In the rows, zero is written as 128.
Named moves, each a turn or a mirror, and the order they were made in; the first pair answered
H (before |-> after):
[115 129 144 124 121 139 143 131 135 147 139 117 134 121 130 130 122] |-> [112 123 143 111 127 132 131 122 130 132 144 108 124 117 135 137 136]
[130 141  83 149 149 142 162 152 117  92  86 135 127 123  92  85  80] |-> [136 118  85 108 151 116 125 137 103  56 107 120  95 118  96  95 107]
[130 144  93 103 131 115 115 160 151 171 142 121 117  99 111 131 133] |-> [133 147  96 103 136 117 117 163 150 173 139 122 119 101 112 131 133]
[117 142 128 131 120 143 147 128 136 106 129 134 125 134 121 121 120] |-> [122 140 130 121 119 136 136 122 130  98 131 129 116 133 124 123 128]
R (before |-> after):
[142 131 119 135 134 141 165 136 132  89 114 168 136 159 131 113  91] |-> [119 132 148 120 120 157 188 118 129 108 129 132 165 143 159 137 116]
[151 126 139 146 126 148 155 126 160 146 112 121 150 152 132 117  84] |-> [148 119 141 132 126 150 160 124 161 152 118 112 147 149 136 120  83]
[177 147  83 147 156 131 124 141 151 118 112 183 105 155  86 108  61] |-> [ 89 159 153 190 126 142 195 130 128 131  82 169 180 143 147 140 105]
[163 120 103 175 140 128  82 145 129 146 106 166 108 160  94 126 101] |-> [ 93 125 160 194 110 142 141 131 114 157  97 140 163 146 148 161 138]
E (before |-> after):
[101 128 135  86 116 117 136 116 130 112 162  87 112 112 145 130 135] |-> [130 129 119  81 126 118 112 118 138 128 165  91  95 122 129 122 119]
[119 139 106 109 128 138 168 129 144  91 136 120 121 122 123 119 119] |-> [121 136 105 108 131 142 162 130 150  91 138 120 115 122 119 117 114]
[111 148 164 106 113 163 173 131 130 148 115 126 168 112 162 148 156] |-> [110 133 155  72 118 135 154 128 114 111 127 116 142 105 168 156 173]
F (before |-> after):
[153 119 130 128 122 140 110 133 122 133 131 124 113 124 127 120 137] |-> [146 115 145 125 114 138 118 121 121 119 136 121 116 119 134 116 137]
[126 121 132 125 131 110 109 136 113 106 133 128 110 126 131 133 142] |-> [123 117 127 128 128 111 112 142 112 112 131 130 111 125 128 130 142]
[139 116 141 159 132 125  90 139 124 123  99 160 110 158 121 130 121] |-> [125 112 170 144 121 131 116 107 126  90 100 150 117 145 137 132 130]
[130 118 152 136 121 136 105 128 129 155 128 129 136 143 144 147 154] |-> [135 119 147 139 123 133 104 124 131 153 125 129 137 140 146 147 155]
Z (before |-> after):
[112 132 123 131 123 102 124 150 105 126 114 124 148 129 134 138 148] |-> [110 126 134 128 117 107 123 140 107 134 122 106 148 126 138 148 157]
[116 126 139 165 128 121 109 141 125 170 100 141 130 146 119 136 129] |-> [ 96 139 138 154 126 111 154 131 118 120  89 145 144 138 135 125 125]
[112 123 177 172 112 153 176 138 131 193 124  63 152  85 150 173 139] |-> [130 132 122 204 134 131 144 193 122 212  95 106 140 107 116 154 110]

Between the rows of a pair lie 2 to 3 moves.
[168 115 151  82 138 140 121  59 165  74 150 111 103 124 128 106 124] |-> [175 147 109 154 146 170 122 119 185 174 126 148 138 144  91  98  85]
F, E
[ 76 122 159 182 127 122 105 143 119 167 109 106 138 133 123 147 127] |-> [ 62 123 167 168 119 120 138 127 119 134 106 102 149 123 136 141 129]
Z, Z
[102 113 176 176 103 132 161  98 105  67  77 142 127 146 183 129 146] |-> [ 98 109 189 165 100 155 142 109 122 161 113  88 145 134 191 162 175]
Z, Z, R
[171 102 125 106 153 110  88 129 111  95 127 175  84 119 117 102 133] |-> [132 125 172 126 133 154 194 106 131  93 123 163 154 104 150  97 126]
H, Z
[127 118 135 104 124 116 128 119 112 103 135 104 125 106 148 130 143] |-> [136 115 140 110 125 123 102 120 117 119 136 104 115 110 146 137 144]
Z, F
[106 131 188 165 110 173 185 100 145 132  94 136 172 136 155 141 117] |-> [169 129 149 113 127 152 175  90 156  61 111 146 116 138 115  97  80]
R, R, Z
[ 89 145 135 115 112 114 165 118  98  70 154 113 110 138 167 145 147] |-> [110 144 107 130 125 101 134 137  86  57 134 142  85 154 146 135 133]
E, R
[150 121 108  87 150  82  97 145 116  94 150 135  93 105 119  88 109] |-> [175 123 117  97 152 114 105 137 139 112 150 137  97 110 105  75  83]
F, E
[142 123 144 134 123 154 124 133 154 185 138  99 156 117 120 134 140] |-> [121 115 160 108 111 138 123 121 133 153 146  82 148 110 143 144 166]
E, H
[106 149 153 155 116 157 172 124 148 153 125 122 160 121 138 126 122] |-> [149 133 132 138 128 160 127 129 165 186 153 115 130 124 115 126 116]
Z, R
[132  99 136 101 137 126  72 131 103 150 151 105  72 126 121 159 158] |-> [134 117 143 155 134 169 110 140 132 207 130 120 105 137 112 150 125]
E, E
[127 120 151  72 143 104 128  97 130 148 184  84 124 103 132 158 165] |-> [ 88 158 103 164 151  83 162 162 100 148  99 167 155 142 117 129 130]
E, Z, R
[135 147 139 183 139 142 192 119 148  93  77 182 119 129 133 120  81] |-> [199 129 125 150 154 154 124 117 174 125 113 170  75 132 104 117  72]
Z, R, Z
[137 123 156  96 126 156 146 108 145  96 160 116 149 106 130 157 107] |-> [130 142 119 150 138 151 140 165 145 148 128 151 164 128 108 148  88]
H, F, R
[156 125 111 124 121 122  85 137 126 154 139 123 106 129 111 133 144] |-> [161 122 130  90 115 125 116 109 137 109 158 107 110 118 123 124 141]
Z, Z, E
[117 125 133  97 133 106 148 115 113  85 136 103 124 126 144 124 152] |-> [114 140 144 130 131 136 184 124 137 142 130 101 160 122 140 129 134]
H, F, Z
[126 127 144  95 139 135 144 102  94 104 131  99 113 121 124 170 142] |-> [141 138 117 148 149 154 122 142 107 169 116 131 125 139  92 166 117]
Z, H
[145 119 124 125 133 101  98 147 127 120 148 142  97 141 111 124 118] |-> [122 131 153 158 121 121 155 135 138 107 119 157 134 143 126 121 108]
F, R, H
[140 115 116 140 135 108  91 119 126  92 121 154 114 144 101 125 134] |-> [117 127 121 174 129 125 132 124 128 120  99 162 146 147 110 122 124]
H, E
[156 105 138  99 133 123 100 109 136 104 138 113  96 135 124 132 127] |-> [120 108 156 108 122 117 128 102 119  84 128 110 115 130 148 138 142]
H, E, H
[124  87 154 138 117 178 123 122 170 133 130 140  95 114 118 136  80] |-> [ 99  98 161 132 107 173 165 123 170 129 134 122 121 101 133 138  88]
Z, E, R
[155 109 143 138 133 161  87 114 141 172 142 115 118 136 115 145 130] |-> [114 105 168 132 120 152 109  97 123 153 141 110 135 126 147 158 156]
E, E, H
[143 100 126  97 139  96 104 122 146  85 134 132 104 128 124 139 136] |-> [ 94 109 153 132 126 100 142 130 132 105 116 129 148 130 151 162 158]
R, F, R
[135 129 122 164 117 146 102 122 152 195 112 123 125 148 127 130 126] |-> [155 124 103 153 123 133  88 130 150 172 112 138 102 154 111 123 114]
E, R, R
[124 127 134 142 129 114 135 116 127  93 113 152 113 140 120 133 111] |-> [118 136 120 139 133 110 148 120 130  94 118 149 116 133 118 127 111]
Z, F, Z
[168 147 127 169 137 190 132 123 163 172 123 152 134 158 102 103  68] |-> [142 110 139 138 134 118  63 111  91  66  98 167  82 164 134 123 111]
R, H, R
[138 116 121 108 133 117 124 110 128  79 129 132  95 126 129 120 122] |-> [140 136  95 155 138 129 138 145 142 126 110 153 119 138 110 111  95]
F, H
[112 122 112  64 134  99 124 132 112 127 175  73 128  84 144 144 168] |-> [106 116 133  65 124 105 132 112 108 101 170  80 130  87 157 146 171]
Z, F
[ 99 152 123 175 132 154 155 142 161 125 119  98 163 144 125 106 118] |-> [113 129 129 167 137 151  85 146 152 161 130  83 141 147 126 133 146]
Z, E, Z
[125 114 124 147 144 114  91 145 139 169 137 127 121 116 117 133 125] |-> [122 108 138 161 141 108 104 132 128 104 109 156 112 128 116 123 115]
F, R, R
[134 149 135 154  82 108 154 102 120  75 104 145  84 134 118 128 142] |-> [159 151 136 118  82 135 164  88 155 118 148  93  85 115 110 127 141]
R, H, R
[114 104 113 104 140 104 120 155 125 117 126 130 103 118 158 112 120] |-> [131 106 122  96 141 123 132 140 151 126 142 115 106 109 154 109 108]
H, Z, R
[146  93 155 112 118 108  64  94 116  95 130 120  92 136 140 147 141] |-> [169  87 166 117 117 137  83  83 142 102 132 119  97 136 130 139 120]
E, F
[101 173 154 125 147 138 149 151 126 124 136 124 150 119 136 136 121] |-> [104 173 156 121 150 139 146 148 129 135 147 119 145 117 137 144 119]
F, Z
[102 173 113 112 167 109 192  92 157 134 129 143 164 139 147 110  81] |-> [116 157 101  86 175  72 139  86 128  79 127 161 119 146 142 104  92]
H, R
[108 165  83 145 127 127 164 175 146 182 125 125 155 123  99 112 118] |-> [118 155  75  84 127  93 163 150 133  94 143 117 121 111 103  84 123]
H, E, Z
